In the data rows, the value 128 means zero.
Here are some points:
[163 136 147 137 154 147 158 160 152 138 142 163 141 160 161 159 161 143
 141 161 162 145 162 145 151 162 164]
[108 104  98 104 102 103 104 116 103 107 103 110 104 113 113 107 113 104
 104 111 106  97 112 100 103 108 109]
[214 182 176 179 206 198 211 207 205 177 179 213 176 210 211 213 207 194
 188 211 213 176 212 178 202 213 213]
[167 206 183 202 184 180 183 140 185 194 187 163 189 148 150 181 142 180
 193 154 179 181 160 183 182 175 171]
[154 124 117 123 146 138 150 159 144 120 118 156 119 157 158 152 158 133
 129 158 152 115 156 117 141 153 155]
[109  96  89  93 105 101 105 115 104  96  93 111  95 113 112 108 114 101
  99 111 109  91 112  91 102 109 107]
[105  84  76  88  86  79  92 114  82  88  80 108  83 113 112  94 114  80
  81 111  98  76 108  77  80 100 106]
[120  70  58  65 110  95 112 119 107  60  57 119  58 121 121 114 120  89
  81 121 117  58 119  59 102 118 119]
[109 131 157 138 107 115 106 114 109 145 157 109 153 112 112 105 115 120
 123 113 107 158 108 160 111 106 108]
[110 104 104 102 109 111 111 114 113 102 103 112 102 113 112 112 113 109
 106 111 111 102 112 103 112 110 110]
[121  89  67  84 121 111 121 117 118  78  70 120  72 119 119 121 119 106
  98 120 123  67 121  68 116 123 122]
[105  95  93 101  88  82  92 115  85 103  96 106 100 113 111  95 113  84
  89 110  99  91 109  94  81 103 103]
[114 107 124 114 106 101 109 116 104 122 128 115 126 116 116 111 116 100
 101 115 112 123 115 126 102 114 113]
[114 165 136 157 135 161 130 114 145 151 140 112 145 115 113 123 115 166
 168 113 119 137 112 139 151 115 114]
[172 132 138 129 161 147 165 173 159 131 135 172 133 173 173 167 174 143
 137 174 171 138 172 138 153 171 170]
[146 151 124 145 153 162 153 130 155 138 129 143 132 133 137 153 131 165
 159 139 152 125 142 127 158 149 149]
[163 161 201 172 155 148 157 162 152 186 203 165 196 162 164 160 163 151
 152 164 159 202 164 202 151 163 162]
[113 212 187 205 133 177 125 114 144 199 189 115 194 112 114 121 113 196
 207 114 118 186 113 187 160 117 115]
[116 105  98 108 102 101 105 121 100 107 104 116 107 118 119 107 121 100
 101 119 110 100 117 102 101 111 114]
[108 143 130 149 102 117 104 116 106 143 134 109 137 112 113 105 114 126
 137 110 104 130 110 130 108 106 106]
[215 182 159 175 210 202 214 211 208 171 165 215 166 214 214 212 214 195
 188 215 214 160 215 162 203 215 215]
[108 107 108 110 101 102 103 115 101 114 111 111 113 111 114 103 112 104
 105 110 103 105 109 109 101 104 107]
[ 97  28  29  20  75  57  81 109  70  15  17 100  14 106 105  84 109  48
  39 103  88  32 101  24  64  92  96]
[105 100 100 104  96  95  96 113  92 107 104 107 107 112 111  99 113  95
  97 110  99  99 111 101  95 103 105]
[120 179 152 173 159 181 151 113 166 165 155 118 161 113 114 141 114 185
 182 114 134 153 116 152 177 128 124]
[108 167 182 179 115 137 114 114 123 184 185 110 191 111 112 112 115 145
 155 111 111 182 110 182 128 110 111]
[121 133 134 131 133 134 131 116 132 133 135 121 133 117 117 130 116 133
 132 117 127 132 119 135 134 124 123]
[129 151 142 162 130 122 133 121 130 153 144 126 149 121 122 133 120 119
 127 122 131 143 124 143 126 130 129]
[109 128 164 134 108 114 108 114 111 144 161 109 154 113 111 109 114 116
 122 109 108 164 111 167 112 109 108]
[164 132 117 127 157 147 157 166 153 125 120 167 122 166 166 162 166 143
 138 165 162 116 164 118 150 163 163]
[179 210 185 205 196 191 194 149 192 197 187 176 193 155 162 192 153 190
 199 166 189 184 170 185 192 187 183]
[214 202 193 199 218 214 218 204 217 197 190 216 194 208 208 220 206 212
 204 211 216 189 212 190 216 216 216]
[116 173 146 166 154 179 144 115 162 159 150 115 153 113 113 135 113 180
 179 112 129 145 113 148 170 122 120]
[108 101 118 103 101 100 103 112 101 106 115 110 110 112 113 104 113  99
 100 111 104 120 109 117 101 105 106]
[146 176 161 180 161 155 160 127 161 172 166 144 169 131 133 160 128 156
 162 137 157 160 139 163 160 153 150]
[108 115 115 118 104 107 106 114 105 121 118 110 120 112 112 105 115 108
 109 111 107 115 112 114 105 107 108]
[133  84  68  78 119 104 124 137 116  75  72 134  72 135 134 126 137 100
  91 135 127  68 134  68 110 128 132]
[111 149 203 160 114 127 115 115 118 172 195 110 185 113 112 110 114 133
 140 113 110 203 113 201 123 111 110]
[112 204 190 207 114 131 114 115 116 202 191 110 195 112 114 113 115 151
 182 112 111 189 113 190 122 110 112]
[179 131 114 124 168 154 171 177 165 120 115 179 118 178 178 174 178 146
 139 179 175 114 178 116 161 177 178]
Then 24 other points, each followed by its number:
[110 103 118 108 104 105 104 112 105 111 116 110 111 113 112 106 113 106
 105 112 105 118 109 117 106 105 110] 0
[167 192 165 185 170 186 170 154 170 178 168 167 172 158 162 170 159 193
 196 164 171 164 165 165 176 170 170] 1
[110  88  97  94  99  90 102 115  95  97 103 111 100 115 114 105 112  87
  88 111 106  96 113  98  94 107 108] 2
[109 123 158 128 107 112 107 115 109 135 150 110 143 113 113 106 113 117
 118 110 107 157 111 157 111 108 107] 3
[106  64  53  64  87  72  91 115  80  66  56 107  60 112 111  96 114  69
  67 111 101  54 108  55  78 103 106] 4
[116  85  74  81 110 101 111 117 107  78  75 115  76 117 115 113 114  97
  89 116 114  74 116  76 105 115 116] 5
[103 102 133 114  90  89  92 115  87 123 135 104 130 110 110  94 113  92
  98 109  97 133 108 133  87  99 102] 6
[110 131 138 138 107 113 106 113 107 146 144 109 147 111 112 107 113 117
 125 111 106 141 110 142 109 107 107] 7
[110 114 130 116 112 113 111 114 111 117 127 111 122 113 113 111 113 113
 111 112 110 132 112 129 112 111 111] 8
[175 160 167 162 173 169 174 168 172 164 167 175 165 172 171 175 168 168
 164 172 176 165 173 167 171 175 176] 9
[109  64  78  59  95  84  97 114  93  58  65 109  61 112 111 101 112  79
  73 110 103  76 111  74  88 105 106] 10
[111 134 178 144 112 121 110 113 114 153 170 111 161 112 114 111 113 126
 130 112 110 180 109 175 117 109 110] 11
[112  95 111  97 110 104 111 114 110  99 108 113 103 114 114 111 114 101
  98 113 114 109 114 111 107 113 113] 12
[165 150 195 159 158 151 161 164 155 168 187 166 175 166 165 162 164 151
 150 165 164 197 167 194 153 164 165] 13
[105  59  51  56  91  76  95 111  87  54  53 108  52 110 110  97 112  70
  66 110 101  52 108  53  82 102 105] 14
[131 177 150 169 175 193 167 115 183 162 152 126 157 117 118 158 117 191
 187 120 149 148 121 150 189 142 137] 15
[145 106 106 103 136 124 138 143 133 103 104 146 103 145 145 141 143 117
 112 146 143 106 147 107 128 144 145] 16
[109 114 122 116 109 112 109 114 110 117 121 111 119 113 111 108 112 114
 114 112 108 123 112 123 110 108 109] 17
[111 134 145 139 115 127 114 114 118 143 149 111 146 115 112 113 114 128
 132 111 113 148 111 148 121 110 111] 18
[112 124  96 116 124 132 121 114 128 111  99 112 105 113 114 119 113 133
 131 111 115  96 112  99 130 112 113] 19
[107  70  97  69  96  86  98 114  93  69  83 109  75 111 110 101 113  81
  75 111 103  98 109  92  89 103 107] 20
[163 149 177 152 156 151 160 158 154 157 169 162 165 160 161 161 159 151
 149 163 162 178 162 174 153 162 162] 21
[158 185 159 179 158 166 161 141 158 173 161 155 165 146 149 161 145 176
 186 152 160 157 154 159 160 162 160] 22
[112 112 158 123 101  98 104 114  99 136 155 112 148 115 115 106 114 101
 105 113 106 156 113 157  98 107 109] 23
Which three of these numbered points are nearest to each point below by angle, seen from the average point of the first points? Their numbers follow each, nearest first.
[122 101  97  96 120 111 119 119 117  96  95 119  94 119 120 120 119 109
 104 119 121  97 120  97 115 121 121] > 5 14 10
[108 100 158 109 103 101 105 115 103 118 140 109 128 112 113 106 113  99
  99 111 108 162 112 150 101 109 108] > 23 6 3
[110  98 158 103 105 102 108 116 107 111 137 109 124 114 112 107 113 102
  97 113 111 160 112 150 106 109 111] > 23 6 8
[170 152 174 157 161 155 164 167 159 159 170 169 166 167 170 165 165 155
 152 169 167 173 169 174 158 167 168] > 21 9 13
[111 113 123 114 114 115 112 114 114 117 122 111 119 114 112 111 114 115
 115 113 112 123 112 124 115 111 111] > 17 0 8
[160 143 144 141 162 155 161 149 159 140 141 158 141 153 153 162 151 152
 147 155 164 145 158 141 156 161 160] > 9 21 1
[109  83  99  87 102  88 103 114  96  95 103 111 102 112 112 105 113  84
  82 112 106 100 113  99  94 108 108] > 2 12 20
[110 126 118 131 104 107 106 114 103 130 122 111 125 113 112 107 114 112
 119 111 108 119 110 121 107 109 112] > 17 0 8
[117 163 136 155 153 171 146 114 161 148 139 118 142 113 114 137 114 173
 170 113 130 135 115 137 168 126 120] > 15 22 1
[109 107 103 109 110 112 111 113 110 109 106 110 108 112 113 110 114 109
 108 112 110 102 113 105 111 109 111] > 12 2 0
[116 100 122 108 110 100 113 115 107 119 127 115 126 116 116 112 115  98
  96 115 114 124 115 125 105 114 115] > 0 8 6
[144 156 169 161 144 150 141 142 147 165 172 144 170 144 144 144 144 152
 154 144 142 171 144 170 147 143 144] > 13 21 22
[129  84  61  76 121 106 122 128 118  70  64 129  65 128 129 127 128 100
  89 130 126  61 127  63 113 128 129] > 5 14 4
Here are 24 other points, each followed by its number:
[185 146 149 144 175 163 178 186 171 144 148 186 145 186 187 182 188 156
 150 186 183 148 186 147 167 184 186] 0
[151 144 163 150 142 137 145 152 140 158 167 151 165 152 152 146 152 136
 139 152 148 163 152 163 138 150 151] 1
[112  70  47  63 105  91 107 116 102  56  49 113  53 113 115 108 117  85
  78 113 110  45 113  46  97 110 113] 2
[110  99 113 100 103 103 104 114 104 106 110 110 109 112 111 106 114 102
 101 111 105 113 111 112 104 107 109] 3
[133 183 157 175 175 193 166 116 183 169 159 127 163 117 119 158 117 194
 190 119 150 155 123 156 191 142 136] 4
[111 131 147 135 113 121 112 113 117 142 148 111 146 112 112 110 113 125
 127 110 110 148 112 149 118 109 110] 5
[139 118  96 115 134 122 136 132 131 109 101 140 105 134 136 138 132 118
 118 137 140  96 137  98 128 139 138] 6
[168 126 105 119 163 151 166 164 161 113 108 170 109 165 167 167 164 143
 136 167 167 106 167 108 156 167 169] 7
[124 183 197 190 148 165 145 117 152 196 200 122 200 118 118 139 117 168
 176 118 132 197 122 197 159 132 127] 8
[128 186 160 179 177 199 165 114 187 172 163 122 167 116 117 157 113 200
 194 117 147 160 120 161 192 139 131] 9
[102 105 113 113  89  91  92 108  89 116 114 104 117 108 106  94 109  93
 100 105  96 112 104 113  89  97  99] 10
[187 152 133 147 180 170 183 186 178 142 135 185 139 185 186 184 186 166
 159 185 183 132 185 134 175 184 187] 11
[110 154 204 166 117 133 115 113 122 176 195 112 186 112 112 114 113 139
 147 112 110 204 111 201 127 111 111] 12
[107 107 156 114 103 101 101 115 103 122 143 108 132 114 112 105 114 103
 103 110 105 156 109 151 100 106 107] 13
[193 148 134 142 184 170 187 189 182 137 135 193 138 188 189 190 189 164
 154 193 190 132 192 136 177 192 193] 14
[115 221 198 218 127 164 123 115 134 212 201 115 206 113 114 120 114 186
 209 114 120 198 114 201 144 117 115] 15
[119 105 109 107 108 101 111 126 105 113 112 122 114 124 125 113 125 101
 101 122 116 107 123 109 103 117 119] 16
[112 143 117 137 137 151 130 114 143 129 121 115 123 112 112 125 112 152
 149 111 119 114 112 117 147 117 115] 17
[133 103  98  97 125 116 128 139 121  97  96 135  97 138 136 130 139 110
 106 138 132  99 138  97 118 132 133] 18
[147 134 145 132 144 141 146 140 144 134 138 144 137 141 144 144 141 137
 136 144 145 145 146 145 141 146 148] 19
[120 170 146 165 149 172 146 114 160 160 148 117 153 115 114 138 113 174
 173 114 131 145 116 148 165 125 124] 20
[142 148 178 158 134 131 135 141 134 168 179 142 175 144 141 138 141 136
 141 142 137 176 143 177 131 139 139] 21
[111 162 137 155 132 160 126 115 141 148 139 112 144 113 115 121 113 165
 165 112 115 136 111 136 152 112 112] 22
[142 160 143 163 152 149 152 125 153 156 145 139 150 129 132 150 127 149
 154 135 148 143 136 143 149 147 146] 23
The same question for these:
[167 173 146 166 169 166 167 148 165 159 150 162 155 153 156 169 150 172
 175 157 168 146 161 148 166 168 168] > 11 0 23
[140 162 138 158 153 145 152 123 153 151 142 137 146 128 129 149 125 141
 149 132 148 138 134 139 150 146 145] > 23 4 9
[133 118 125 123 122 117 124 135 119 128 129 135 131 138 136 128 138 115
 116 135 128 125 137 126 116 131 133] > 16 18 3
[111 119 154 123 113 115 112 115 112 128 140 111 136 114 113 111 115 114
 117 115 111 154 112 148 113 112 112] > 13 5 10
[147 121  92 112 147 141 148 132 146 106  95 144 101 137 138 149 134 136
 129 141 150  92 143  93 145 148 148] > 6 7 18
[109  77  53  70 103  95 106 114 103  67  59 112  60 113 112 107 112  92
  85 111 107  54 111  56  99 110 109] > 2 16 18
[112 141 114 133 131 147 125 115 138 125 117 112 121 112 113 121 114 150
 145 112 118 113 111 114 143 115 112] > 17 22 3
[105  48  18  38  89  72  94 113  86  32  25 106  27 113 110  98 113  63
  54 111  99  19 109  22  80 104 104] > 2 18 16
[116 211 181 202 173 210 157 113 187 196 186 115 190 112 112 144 112 216
 216 115 135 183 113 184 201 127 121] > 9 20 4
[172 122  86 113 162 147 164 168 158 104  90 170  97 169 169 166 169 142
 131 170 170  85 171  86 153 170 171] > 7 14 11
[117 144 116 136 143 154 136 116 148 130 122 116 123 114 115 132 115 153
 151 115 126 115 114 118 153 122 118] > 17 22 20
[188 138 101 129 181 164 182 187 176 120 106 189 111 189 187 187 188 159
 148 189 185 101 188 104 172 189 189] > 7 14 11
[150 149 130 150 158 147 155 133 156 144 135 149 137 138 141 156 139 146
 147 145 156 129 146 131 152 155 152] > 11 14 0
